Rotation paths and how fast each direction turns (degrees a step)
Each turn is a multiple of 5 degrees from 10 to 175, or 0.
Each row of a path follows its step; steps can be skipped.
Path 1:
step 1: [  1   9  -7  -8 -11  -8   1 -11  -4  22   0  -5  -9  -9   8   4   0   2
  -8  -1   9   7  -3  -1  -5  -5   0  12   5   7  -4  -5  -7  -3  -9  -8
 -11   4   6   9 -10  11 -12  -7   8   4  10  -3   9   1   0   3 -10  13
   3  -1   7   4   9   1  -1]
step 3: [-10   1   1  -8  -8   5   4  -3  -3   9   2   7   3  -8   4  -6   0  -6
   2   3 -16 -12   0 -12  -9   4  -1   9   2  10  -8  10   1  -2 -12  -6
   3  -7   4 -21   0  -2  -7   9  -4  10   9  -2   4  -3  -7  -4  -6  -5
  10  -5 -19   4  -4   6   7]
step 5: [  9  -6   7  13  16 -12   7  -5  -7 -12  -1  -6  -2   5   5  -6  15   0
   6   3  -7  -2  -5   4   1  10   3   0  15   6  -2   1  10   5 -12   5
   6  -1   9  -6   1   7   5 -11  -2  -3   6  -8   5   2  -1   4   0  -6
  12 -17   2  -5   6  14   9]
step 13: [-11  -2  -4   3  -5  -4  -3   7   2   1   1   8   2  -3  -6   6   6  10
  19  12   1  -7  -8  -6  -2   3  -3   5   2   4  -2  16 -10   7  -5   4
   5   2  10 -11 -15   6   4  -6  -2   2  -7   6  -6  11  12  14 -10   6
   5  14  -5 -10   8   0   9]
step 19: [  0   2  -4   0   4   8  -3  -9 -12  12  -4  -9  -4   0  -3  -2  12  11
  -8   1   6  10  10  -8 -11   4   2   6  -6   9   3  14   3   5  -8   8
  10  -8   3  -3  -3  -3   5  -6   8  -5   0   2   3  -8 -24   4  -4  18
   2   2   5   7  -1   8  -6]
step 22: [-10  -2   4   5   3  -2  -8  -9  -3  16   4  -7 -12  -7  10   2  -6  -6
  -2  -6   5  -3   1  -5 -12   1   8   3   9  10  -4 -10  -2  -5 -20  -3
   3   8   6  -5   0 -14  -8  -4  11  -4   8 -18   8   3   5   3 -10  -8
   6 -11  -5   5  -6   1   6]
step 23: [  0   0  -4   3   2 -12  -2   8   2  17  10  -8   0  -1  -3  -1   1 -12
  11  -1   0  -5  -8   2 -13   4   3   9  -1  -5  -6  -4  -4  -7 -18  -1
 -10  -5   7  -4  -3  10   4 -18   1   7   2  -6   8   2  -3 -11 -11 -14
   0  -1   5  -3   8   1  18]
step 26: [ 20  -4  -5   5   7  -5   4  -4  -7  -7  -2   9   1  -7  14   4  10  -3
  -6  -1   7   7 -12   8   6   7   6   6  18   1  -1   4  -1  14  -2  -5
  -5 -17   0   3  -5  18   0  -4   1   6   5   2   3  -7   3   6  -7 -11
   1  -3  -5 -12  -4   3  -3]
step 29: [  8   6   0  -8   1   3 -11  12   4  -2   4   8   3   5   0  13  -6  14
  12   0   2  12  -5  -2  -9   8  -5   1   9   5  -4  -6   2  11   2 -13
   1  -2   2   1  -4 -14   5 -11   9   0 -13   7  -5 -15 -12   1  -5   6
  -9   5   2  -3 -17   5   7]
Directions:
[ 1 -1 -2  2  3 -1  4  0  3 -1  3 -3 -3  1 -2 -1  0  2  2  0  1 -3  0  3
  3  2  2  1  1 -4  2 -2 -2  1  0  3  1 -1 -4 -3  2 -2 -2  0 -1  0  1  4
  1  0  2 -3 -2  1  4  0  1  1  0 -2  4]
140
[-3  2  2 -1 -1  3  0  3  3  0  1  1 -3 -3 -1  2 -5 -4  2  1  0  2 -4 -2
  0  0 -1 -3  0 -3 -2 -4  3  0 -3 -2  2  1 -1 -3  0  1 -2  0  1 -1  0  0
  1 -2 -1 -3 -2  0 -1 -2 -1  1  1  2 -3]
55
[-1 -1  0  0  0  3  0 -1 -2  0  2 -2  0  0  0  0 -2  3  1 -2 -2  2 -2  3
  4 -3 -1  2  1  1 -2  2  0  4 -1  3  1  2  3  0 -5  0 -3  3  5  5 -2 -1
 -1 -2 -2 -2  2 -1  2 -3  0  0  0 -1  1]
155
[ 1 -3  1  4  0  3  0  3  2  4  2 -2  2  2 -5  0  2 -1 -2  0  4  0  1  0
 -1 -1 -2 -2  0 -3  2  3 -3  0 -1  0  3 -3  3  1 -1  2  1  2  1 -3 -3 -2
  0 -4  0 -1  0 -1  0  2  0 -1  2 -2  0]
170
[-1 -1  1 -1  2 -2  3  4  0  1  0  0  3  0  0  0 -1  0  2  0  0 -1 -5  4
  0 -5  1 -2  0  0  1 -2  0  0  1  0 -1  0 -3  1  0  3  1 -1  3  0  2  0
  2  2 -6  4  0 -3  2  5  1 -3 -1 -1 -1]
135
[-2 -3  1 -3 -2  2  2 -2  1  0  5 -4 -4  2  1  6 -1  4  1 -3  1  0  0 -3
  0  0  1  0  0  1  3  1  2 -1  0 -2  0 -1 -2  4  2  3  1 -2 -2 -1 -1  1
 -2 -2 -2  2  3  0  1 -1 -1  1 -1  0  1]
35
